Each row has a name. After each piece below comes the name of the row it's from, unless a question asks for something else. Each question is about the rows just above it.

41	20	-25	-72	-2	-8	44	0	-32	32	32	-16	-2	18	-3	34	33	29	-52	4	74	-2	17	23	-4	52	11	53	6	-62	-9	55	-15	-68	68	24	-1	39	15	41	-60	-30	46	33	-4	16	-62	19 : Z19
38	-22	-53	-88	-30	-8	32	-6	-49	69	59	-47	37	23	-4	40	31	20	-15	-32	76	-16	-25	34	14	81	35	59	0	-90	45	68	-28	-89	41	34	5	3	3	18	-95	-33	12	25	36	25	-14	42 : Z785
32	-16	-66	-74	-28	12	52	-30	-50	53	66	-42	-17	38	20	50	41	30	-31	-29	89	-2	0	38	24	76	32	48	11	-106	17	86	-44	-70	41	16	2	11	19	47	-49	-13	61	58	31	11	-65	37 : Z252
-39	-41	7	-73	16	-31	30	21	-23	25	10	-4	7	6	-13	24	30	17	-62	17	66	2	33	10	-17	24	-17	52	12	-26	-38	25	24	-57	74	40	-10	44	11	36	-55	-38	45	11	-25	18	-61	23 : Z463
-37	-53	3	-87	13	-35	25	30	-19	8	16	21	34	7	-24	28	31	38	-45	21	64	3	16	-3	-50	30	-13	57	13	-18	-11	5	23	-73	78	49	-9	50	-7	10	-79	-53	13	5	-20	27	-33	-3 : Z732
7	-13	2	-104	2	-54	4	30	-29	56	31	-13	70	2	-16	28	26	12	-18	-9	69	-2	-1	3	-15	34	-14	62	15	-17	1	4	48	-70	51	63	-14	13	-15	-7	-89	-55	-4	-10	11	40	7	38 : Z561
20	38 is which row, read backwards? => Z252
-4	-55 is which row, read backwards? => Z561
Which row holds -13	6 read backwards? => Z463
Which row holds this, read backwards? -15	20	31	40	-4	23	37 => Z785

20	85	-76	75  Z489
5	27	-19	-27  Z276
-14	64	-70	64  Z256
-86	-26	-15	-19  Z669
23	80	-69	77  Z518
Move every entry of 80 by +1 step of 1. => 81
Move every entry of -14	64	-70 by +1 step of 1. => -13	65	-69
5	27	-19 with -1 step of 1 on every entry: => 4	26	-20
Shift each entry of 23	80	-69 by +1 times 1: => 24	81	-68
Shift each entry of -14 by +1 times 1: => -13
64 with -1 step of 1 on every entry: => 63

-7	4	-47	-92	-54  Z140
-7	4	-60	-45	65  Z177
-60	4	-45	-7	-54  Z534
65	-45 is which row, read backwards? => Z177
-45	-60	4	-7 is which row, read backwards? => Z177

-87	17	21	1	-64	29	-20	33	28	17	-5	3	23	-1	35	-9	-45	61	-1	7	-3	46	-35	19	5	8	-21	5	13	-20	-35	-28	57	8	1	-34	19	22	32	14	-25	0	2	-2	25	-36	25	-13	3	5	23	-42 : Z501
4	15	5	0	4	-26	13	24	-19	13	-22	-1	-18	13	2	11	41	-27	-10	-17	-7	28	2	-28	-13	-3	-23	29	-37	-17	-13	-14	-18	47	-28	20	31	-4	-7	-9	-30	0	-8	31	-43	-16	-53	-15	21	5	59	6 : Z803
-34	-20	10	16	-42	-25	-32	-4	-2	3	-14	10	-37	-10	4	15	5	0	4	-25	13	24	6	-17	-14	7	-31	12	-20	-21	-18	-8	-14	46	-19	6	59	26	-9	-5	-12	28	-3	44	-43	-16	-15	-53	14	-11	67	12 : Z104
-51	-58	13	3	-44	-17	-29	-26	-22	14	-21	0	-21	14	2	11	40	-28	-1	-18	-7	28	2	-27	-16	-2	-23	29	-34	-16	-11	-12	-15	51	-22	21	37	-5	-14	-10	-29	-2	-11	32	-15	13	-27	-38	19	11	60	6 : Z330
-17	-6	-41	41	-9	39	22	26	32	-7	-17	-25	-35	-44	4	-11	5	-11	19	-1	-31	9	-8	-11	-2	-34	-19	4	31	-34	-6	14	30	-15	12	-15	-35	23	84	-6	16	-22	13	-14	-26	29	-19	-23	-24	-15	-22	8 : Z828
-89	19	28	2	-66	26	-19	35	26	16	-6	7	24	1	43	-9	-51	63	-1	2	-10	41	-38	18	7	9	-18	3	14	-24	-35	-34	63	9	6	-26	19	17	26	11	-25	7	1	0	27	-40	28	-17	2	8	25	-38 : Z272
-29	-12	-57	58	-23	-2	49	-18	53	-3	5	-22	-18	-61	9	19	8	-6	48	8	-33	-3	-16	-33	-9	-36	-2	34	36	-18	-6	8	21	-31	19	-35	-55	9	97	-14	3	-19	-2	-7	-29	11	-11	-35	-41	-13	-5	-24 : Z742
Shift each entry of -17	-13	-14	-18 by +1 times 1: => -16	-12	-13	-17
Which row holds this, read backwards? 24	13	-25	4	0	5	15	4 => Z104
Move every entry of 57	8	1	-34 by +1 step of 1. => 58	9	2	-33
Which row holds -53	-15	-16	-43 read backwards? => Z104

-2	3	-1	-20	-48	-2	104	6	15	23	-12	-15	64	-22	3 : Z12
7	-20	-6	25	-1	-39	21	10	-29	-4	26	14	12	-16	30 : Z591
1	10	5	1	52	-60	54	-7	-33	-17	16	-21	33	10	2 : Z837
-23	-18	12	-2	-24	26	-65	-12	29	16	-7	16	9	-20	12 : Z481
33 with -1 step of 1 on every entry: => 32
Which row holds this, read backwards? 26	-4	-29	10	21	-39	-1	25 => Z591
Which row holds this, read backwards? -39	-1	25 => Z591

1	-12	-19	1	-13	21	16	-1	26	-12	9	-1	15	31	-1	-6	-16	3	21	8	20	0	-5	-10	5	-16	38	-6 -> Z618
34	4	-15	11	-8	7	-16	22	-6	0	-9	-2	11	0	20	25	-20	8	39	-41	6	-19	3	-25	14	-1	-11	15 -> Z172
-20	45	-9	8	0	19	77	15	20	-15	16	-4	44	-2	23	39	4	-3	-11	36	2	-7	-40	-4	-16	2	-35	-5 -> Z521
-20	45	-9	8	0	19	77	15	20	-15	16	-4	44	-2	23	39	4	-3	-11	-1	29	4	-16	0	-12	-16	-15	10 -> Z830
8	44	-10	4	7	-15	-60	8	-8	7	-11	-1	-4	-33	-32	-46	39	4	6	-49	-12	-15	15	6	10	6	20	-7 -> Z465
-8	1	13	9	-7	4	-49	12	20	-3	44	11	-15	-9	29	-29	8	2	-6	-2	4	-4	-43	3	22	18	11	-15 -> Z535
-4	-10	23	-6	-29	14	91	-4	27	14	36	-14	-15	-5	51	-74	3	-4	-28	46	-14	3	5	13	1	-5	-8	2 -> Z712
81	24	-17	-10	-24	-12	-87	-26	-6	18	-17	34	-27	-27	6	-7	-9	10	-10	24	-9	2	-34	-8	-34	19	-23	1 -> Z925
0	-12	-16	-15 with +1 step of 1 on every entry: => 1	-11	-15	-14
Shift each entry of 18 by -1 times 1: => 17

65	72	-11	-7	12	-24	-17	-37	71	-15	-11	-48	44	9	-25	-28	23	54	36	-7	17	35	5	-36	-22	-72	-19	9	-88	22	-13	-10	-9	0	-15	33	-25	2	57 : Z994
65	77	-14	-8	8	-22	-6	-40	77	-16	-11	-45	50	10	-22	-27	21	49	42	-6	9	21	3	-41	-17	-78	-12	8	-88	18	-16	-14	-7	4	-17	27	-26	3	58 : Z198
65	76	-13	-8	10	-22	-12	-37	72	-15	-13	-45	47	8	-25	-27	22	53	40	-6	15	28	4	-37	-21	-76	-16	8	-87	22	-13	-13	-9	3	-17	29	-25	2	60 : Z931
59	60	-7	-9	19	-26	-33	-27	59	-12	-14	-52	35	10	-29	-29	21	60	27	-9	30	53	10	-29	-30	-65	-32	11	-85	30	-12	-8	-9	-4	-16	38	-23	3	57 : Z168
60	56	-8	-11	21	-23	-36	-25	55	-10	-13	-52	33	10	-29	-30	22	63	25	-8	34	55	11	-25	-34	-61	-33	15	-86	32	-12	-3	-13	-11	-14	44	-18	4	53 : Z290
61	64	-10	-11	17	-22	-28	-28	63	-14	-13	-51	36	9	-28	-30	21	59	31	-8	28	49	10	-28	-31	-68	-29	11	-87	27	-14	-6	-12	-6	-16	39	-19	4	55 : Z482
59	60	-7	-9	19	-26	-33	-27	59	-12	-14	-52	35	10	-29	-29	21	60	27	-9	30	53	10	-29	-30	-65	-32	11	-85	30	-12	-4	-13	-9	-14	43	-21	3	55 : Z883
61	66	-12	-9	19	-24	-27	-33	65	-13	-13	-50	37	11	-27	-28	22	58	32	-8	23	42	7	-32	-28	-70	-26	12	-86	25	-12	-8	-9	-4	-16	38	-23	3	57 : Z809
Shift each entry of -17	27 by +1 times 1: => -16	28
Move every entry of -48 by +1 step of 1. => -47
Where do 61	66	-12	-9	19	-24	-27	-33	65	-13	-13	-50	37	11	-27	-28	22	58	32	-8	23	42	7	-32	-28	-70	-26	12	-86	25	-12	-8	-9	-4	-16	38	-23	3	57 appear? => Z809
The row with 59	60	-7	-9	19	-26	-33	-27	59	-12	-14	-52	35	10	-29	-29	21	60	27	-9	30	53	10	-29	-30	-65	-32	11	-85	30	-12	-8	-9	-4	-16	38	-23	3	57 is => Z168

38	5	-50	79	-32	-16	46	87	-72	41	-36	64	-5	81	-70	-6	27	-42	-30	-42	-43	56	46	53	36  Z398
-50	31	65	-42	34	-76	80	5	68	73	-15	54	-25	81	-70	27	-30	-6	-42	-70	12	-40	-1	-17	49  Z234
20	-52	-45	1	-49	79	-86	-67	20	-9	-12	-7	32	-60	44	-67	-60	-45	70	84	24	14	-6	-35	59  Z848
Shift each entry of 68 by +1 times 1: => 69
Shift each entry of -12 by -1 times 1: => -13
-42	-6	-30	27	-70	81 is which row, read backwards? => Z234
Shift each entry of 81 by -1 times 1: => 80
-42	-30	-42 with +1 step of 1 on every entry: => -41	-29	-41
Shift each entry of 1	-49	79 by -1 times 1: => 0	-50	78

35	-3	-32	-18	41	-23	20	30	1	16	31	40	41	11	30	7	11	-33	-33	7	-12	-18	21	36	22	-18	-32	26	21	-23	2	45	-27	-12	-17	-27	-23	-12	-27	-3	-18	45	2	45	25	46	-17	-23	21	30	46	-28	8	12	7	-21	10	-13	16	2	7	-3	46	35 = Z468
35	-3	-32	-18	41	-23	20	30	1	16	31	40	41	11	30	7	11	-33	-33	7	-12	-18	21	36	22	-18	-32	26	21	-23	2	45	-27	-12	-17	-27	-23	-12	-27	-3	-18	45	2	45	25	46	-17	-23	21	28	60	-37	19	15	15	-14	1	-22	14	8	8	-5	63	38 = Z976
34	1	-31	-3	19	0	32	32	21	23	18	42	28	22	35	-5	22	-10	-10	-5	-16	-1	13	22	1	4	-22	15	15	-7	7	34	-32	-27	-29	-32	2	-27	-32	-4	-10	41	-9	41	40	18	-26	0	22	37	23	-11	-12	8	-5	-35	29	3	21	-7	6	1	18	34 = Z258
45	-5	-36	-30	67	-43	18	37	-12	15	48	48	59	7	35	19	7	-54	-54	19	-10	-32	33	55	43	-36	-44	42	31	-37	-1	64	-26	-1	-9	-26	-44	-1	-26	-1	-25	58	13	58	21	77	-11	-43	25	33	73	-43	25	18	19	-14	1	-26	17	11	10	-5	77	45 = Z82
39	-2	-35	-16	40	-19	26	35	7	20	31	45	42	15	35	5	15	-30	-30	5	-15	-15	22	36	19	-14	-33	26	22	-21	4	48	-31	-17	-22	-31	-18	-17	-31	-3	-17	49	0	49	32	44	-21	-19	24	36	45	-26	3	12	5	-27	17	-10	19	0	7	-2	44	39 = Z430
-17	-22	-31	-19	-17	-31	-3	-17	49	23	18	42	28	22	35	-5	22	-10	-10	-5	-16	-1	13	22	1	4	-22	15	15	-7	7	34	-32	-27	-29	-32	2	-27	-32	-4	-10	41	-9	41	40	18	-26	0	22	37	23	-11	-12	8	-5	-21	9	-14	15	3	6	-3	47	35 = Z406
Which row holds -7	21	3 read backwards? => Z258
Move every entry of -33 by +1 step of 1. => -32
Which row holds this, read backwards? 49	-17	-3	-31	-17	-18	-31	-22	-17 => Z430

71	-23	-1	77	36	-35	29	-6	5	29  Z446
-53	46	35	-42	-1	73	-35	-7	-17	-35  Z503
-53	46	35	-42	-1	73	29	-6	5	29  Z48
Shift each entry of 71	-23 by -1 times 1: => 70	-24
Which row holds this, read backwards? 29	5	-6	29	73	-1	-42	35 => Z48
5	-6	29	73	-1	-42	35 is which row, read backwards? => Z48
71	-23 with +1 step of 1 on every entry: => 72	-22

34	2	24	45	4	40 = Z528
28	-1	59	24	5	56 = Z452
15	6	24	35	4	15 = Z569
36	-1	72	30	7	69 = Z670
24	2	45	34	5	38 = Z13
22	0	45	26	4	40 = Z233
5	-5	-2	6	10	-2 = Z505
-3	6	-5	-4	7	-4 = Z392
-2	0	-3	-3	6	3 = Z467
21	29	17	79	9	0 = Z978
-3	-3 is which row, read backwards? => Z467
2	45	34 with +1 step of 1 on every entry: => 3	46	35
Which row holds this, read backwards? -5	6 => Z392
Which row holds 34	45	2	24 read backwards? => Z13
35	24	6 is which row, read backwards? => Z569

10	26	15	10	-42	11	73	46	26	-14	-16	33	-73	-30	58	26	26	-36	5	20	-26	46 -> Z403
29	-24	12	20	85	4	-71	-23	-27	38	-4	55	40	-29	98	4	-27	79	16	16	66	-26 -> Z57
-4	53	15	7	-59	24	100	50	57	-14	33	-30	-16	58	-73	22	57	-54	12	10	-40	53 -> Z152
-3	52	15	7	-57	23	97	49	55	-13	32	-29	-15	57	-71	22	55	-52	12	10	-39	52 -> Z713
Which row holds 53	-40	10	12	-54	57 read backwards? => Z152
-4	53	15 with +1 step of 1 on every entry: => -3	54	16
Shift each entry of -16	33	-73 by -1 times 1: => -17	32	-74
Which row holds -73	58	-16	-30	33	-14 read backwards? => Z152

14	17	-17	17	19	-18	106	-84	22	25	-14	28	-70	-92	-24	-23	106	14	31	43	48	46	-9	31	10	56	0	-35	16  Z755
26	-12	-24	-32	-4	33	13	-15	-25	-17	10	-12	-2	-19	15	5	11	12	-18	21	36	21	16	24	34	34	-10	-15	21  Z508
26	-12	-24	-32	-4	33	13	-15	-25	-17	10	-12	-2	-19	15	5	11	12	14	21	36	21	16	24	34	34	-10	-15	21  Z453
22	-18	-30	8	50	-19	32	6	-30	-5	31	-22	-10	-56	-11	-17	4	-17	-21	13	27	-5	43	0	14	-40	11	18	-24  Z307
26	-12	-24	-32	-4	33	13	-15	-25	-17	10	-12	-2	-19	15	5	11	12	-18	21	36	21	22	74	34	64	14	-36	9  Z297
11	12	-18	19	36	21	22	74	34	64	14	-10	-5	-56	31	12	33	8	2	25	23	25	0	42	8	39	-19	-22	14  Z971
Which row holds this, read backwards? 31	-56	-5	-10	14	64	34	74 => Z971
-12	-24	-32	-4 with +1 step of 1 on every entry: => -11	-23	-31	-3
Which row holds 14	64	34	74	22	21	36	21	-18	12	11 read backwards? => Z297
Move every entry of 5	11 by +1 step of 1. => 6	12
Which row holds 26	-12	-24	-32	-4	33	13	-15	-25	-17	10	-12	-2	-19	15	5	11	12	-18	21	36	21	22	74	34	64	14	-36	9? => Z297

-7	74	80	11 -> Z701
-7	74	33	-71 -> Z259
-7	74	-71	33 -> Z84
-7	74	-71 with -1 step of 1 on every entry: => -8	73	-72
Shift each entry of -7 by +1 times 1: => -6
-7	74	33	-71 is in which row? => Z259
find: -7	74	80	11 => Z701
80	74	-7 is which row, read backwards? => Z701
-7 with -1 step of 1 on every entry: => -8
Which row holds this, read backwards? -71	74	-7 => Z84

11	-29	-16	46	-50	31	12	56	-61	-2	40	77	-16	4	-13 : Z772
-22	2	-53	-4	14	12	5	19	-15	47	2	-35	-32	43	3 : Z926
-28	21	9	5	11	-28	-16	46	-50	31	12	56	-10	16	-48 : Z54
Move every entry of 5	19 by -1 step of 1. => 4	18
11 with -1 step of 1 on every entry: => 10
16	-10	56	12	31	-50	46	-16 is which row, read backwards? => Z54
Shift each entry of 12 by -1 times 1: => 11
find: 11	-29	-16	46	-50	31	12	56	-61	-2	40	77	-16	4	-13 => Z772
Which row holds 56	12	31	-50	46	-16	-28	11 read backwards? => Z54
Move every entry of 19	-15	47 by +1 step of 1. => 20	-14	48

51	25	43	-21	22	18	-14	51	35	-5	20	4	40	-10	46	-6	34	-108	20	-14	16	8	7	-12	6	-45	-21	-11	16	22	-17	-27	-32	-40	13	-12	-19	-5	4	24	19	33	5 : Z86
27	14	33	23	-22	43	-18	70	23	15	14	36	-30	-10	-2	21	51	11	51	-37	-10	-36	-72	35	88	18	-10	57	16	-15	0	-3	32	6	-17	-18	7	51	40	-3	-10	29	11 : Z70
-49	-22	-7	-37	-20	-20	-2	-17	-32	8	-10	-2	-12	-52	-9	4	-1	3	8	-77	-9	-37	-1	14	-2	-14	16	22	-28	4	-14	-5	-1	-23	70	8	13	7	5	36	72	31	-2 : Z480
-13	-39	-41	-49	-54	21	-15	-14	-33	-41	28	34	59	62	16	15	24	23	59	65	28	-38	-10	-8	-61	-9	39	-30	39	15	17	-23	59	2	32	-6	-26	67	25	-59	-30	49	62 : Z779
-6	21	-69	24	8	0	-13	-20	45	-9	38	37	23	-24	3	3	28	71	-22	-14	-57	-19	-21	24	5	-14	-14	18	-26	-27	-45	-56	0	-5	-40	-19	13	-12	-1	36	-10	-8	5 : Z709
51	-2	43	-21	22	18	-14	51	35	-5	20	4	40	-10	46	-6	34	-108	20	-14	16	8	7	-12	6	-45	-21	-11	16	22	-17	-27	-32	-40	13	-12	-19	-5	4	24	19	33	5 : Z427
51	-2	43	-21	22	18	-14	51	35	-5	20	4	40	-10	46	-6	34	-108	20	-14	16	8	7	-12	6	-45	-21	-11	16	22	-17	-27	-32	-40	13	-12	-19	-5	4	24	19	33	-32 : Z924
51	25	43	-21	22	18	-14	51	35	-5	20	4	40	-10	46	-6	34	-108	20	-14	16	8	7	-12	6	-45	-21	-11	16	22	-17	-27	-32	-40	13	-12	-19	-5	4	24	19	33	5 is in which row? => Z86
find: 51	-2	43	-21	22	18	-14	51	35	-5	20	4	40	-10	46	-6	34	-108	20	-14	16	8	7	-12	6	-45	-21	-11	16	22	-17	-27	-32	-40	13	-12	-19	-5	4	24	19	33	-32 => Z924

-4	14	-45	84	12	21	16	-1	23	61	-15	50	40 = Z79
-56	15	66	-4	-27	10	-39	-46	16	75	-26	-43	-31 = Z133
-23	26	19	70	-59	13	-12	33	53	-32	81	23	-23 = Z317
-4	14	-45	84	12	21	16	-1	-93	49	36	-42	-17 = Z212
0	26	32	77	-55	22	-26	69	34	79	31	-44	44 = Z496
-3	53	23	10	-38	14	28	-18	42	26	-91	28	-16 = Z992
-52	18	19	70	-59	13	-12	33	53	53	81	23	-23 = Z335
-36	-57	-31	66	52	-1	-12	33	-52	16	44	10	-57 = Z316
-6	66	40	21	-52	32	-59	41	-18	-43	56	-16	53 = Z996
27	-10	-16	-21	-18	-1	33	0	-11	-70	7	68	-21 = Z516
56	-43	-18 is which row, read backwards? => Z996
Move every entry of 23 by +1 step of 1. => 24
-23	26	19	70	-59	13	-12	33	53	-32	81	23	-23 is in which row? => Z317
Which row holds this, read backwards? 44	-44	31 => Z496
52	66	-31 is which row, read backwards? => Z316
Which row holds 16	-52 read backwards? => Z316
Which row holds -11	0	33 read backwards? => Z516

67	-73	72	66	69 -> Z112
55	-63	59	55	58 -> Z568
69	67	82	55	58 -> Z412
67	-76	70	67	70 -> Z856
Shift each entry of 67	-76	70	67 by +1 times 1: => 68	-75	71	68
find: 67	-76	70	67	70 => Z856
67 with -1 step of 1 on every entry: => 66
Which row holds this, read backwards? 66	72	-73 => Z112
Shift each entry of 72 by -1 times 1: => 71
Shift each entry of 69	67	82	55 by -1 times 1: => 68	66	81	54

-45	11	-15	-60	-62	55 -> Z309
43	-45	11	-15	-59	-62 -> Z173
-77	22	54	-52	-20	-18 -> Z657
-21	73	-56	-19	59	-63 -> Z749
77	-72	47	29	41	65 -> Z500
-75	43	54	-41	22	-19 -> Z36
53	23	51	-3	22	29 -> Z605
-54	-48	22	45	54	15 -> Z846
30	-6	5	-75	-7	52 -> Z880
-4	-58	49	-71	-62	74 -> Z169
-12	-11	-5	-33	43	-41 -> Z810
-62	-59	-15	11	-45 is which row, read backwards? => Z173
-54	-48 with +1 step of 1 on every entry: => -53	-47
Which row holds -3	51 read backwards? => Z605

-39	77	29	9	-16	-2	28	-28	-22	18 -> Z590
3	3	2	3	7	-2	-4	-8	-1	6 -> Z20
-15	61	30	11	8	-4	21	-13	-3	3 -> Z24
2	2	0	4	7	-3	-3	-7	-1	5 -> Z522
1	2	0	3	5	-2	-3	-7	-2	3 -> Z357
-41	77	30	11	-15	3	28	-28	-21	21 -> Z282
-41	77	30	9	-16	3	28	-28	-21	21 -> Z770
-41	73	30	11	-10	3	25	-25	-22	20 -> Z367
-41	77	30	11	-15	3	28	-28	-21	6 -> Z49
3	3	1	4	7	-4	-4	-8	-1	4 -> Z99
Which row holds 18	-22 read backwards? => Z590
-13 with -1 step of 1 on every entry: => -14
-10	3	25	-25 with -1 step of 1 on every entry: => -11	2	24	-26
3	28 with +1 step of 1 on every entry: => 4	29
Shift each entry of 3	3 by +1 times 1: => 4	4
Which row holds this, read backwards? 8	11 => Z24
Shift each entry of 7	-2	-4 by -1 times 1: => 6	-3	-5

28	18	46	31	46	28	46	32	27	47	31	28	29	18	46	31	29	45	28 -> Z693
53	-40	105	4	105	52	104	4	56	105	4	53	53	-40	103	4	52	103	53 -> Z881
77	13	50	-16	50	77	50	-15	72	51	-16	77	77	13	49	-16	77	50	77 -> Z135
-11	54	11	70	10	-10	11	71	-13	11	71	-11	-10	54	10	71	-10	10	-11 -> Z562
72	-38	102	-13	102	71	102	-13	73	103	-13	72	72	-38	101	-14	71	101	72 -> Z385
54	10	71	-10 with +1 step of 1 on every entry: => 55	11	72	-9
Shift each entry of 50 by +1 times 1: => 51
Move every entry of 77	13 by -1 step of 1. => 76	12
Shift each entry of 53	-40 by +1 times 1: => 54	-39
Move every entry of 18 by +1 step of 1. => 19
32	27	47 with +1 step of 1 on every entry: => 33	28	48
Move every entry of -11	54	11 by -1 step of 1. => -12	53	10

-74	-82	82	74 -> Z73
47	-79	47	-73 -> Z767
-79	47	-50	74 -> Z945
find: -79	47	-50	74 => Z945
Move every entry of -82 by -1 step of 1. => -83
-74	-82 with -1 step of 1 on every entry: => -75	-83
Which row holds -73	47 read backwards? => Z767

-26	39	27	-91	-38	-28	28	-29 -> Z704
26	35	29	-34	-31	34	-38	-48 -> Z65
-36	29	35	29	-34	-31	34	-38 -> Z721
-42	49	42	-59	-49	-43	42	-43 -> Z53
52	-65	-53	102	65	54	-54	55 -> Z621
102	67	54	5	-19	-20	20	-19 -> Z608
-95	96	94	-45	-97	-94	92	-92 -> Z734
-74	77	74	-46	-78	-74	73	-73 -> Z948
-79	81	78	-47	-82	-79	77	-77 -> Z641
54	-46	-52	-26	51	48	-50	54 -> Z301
Which row holds this, read backwards? -38	34	-31	-34	29	35	29 => Z721
54	65	102 is which row, read backwards? => Z621

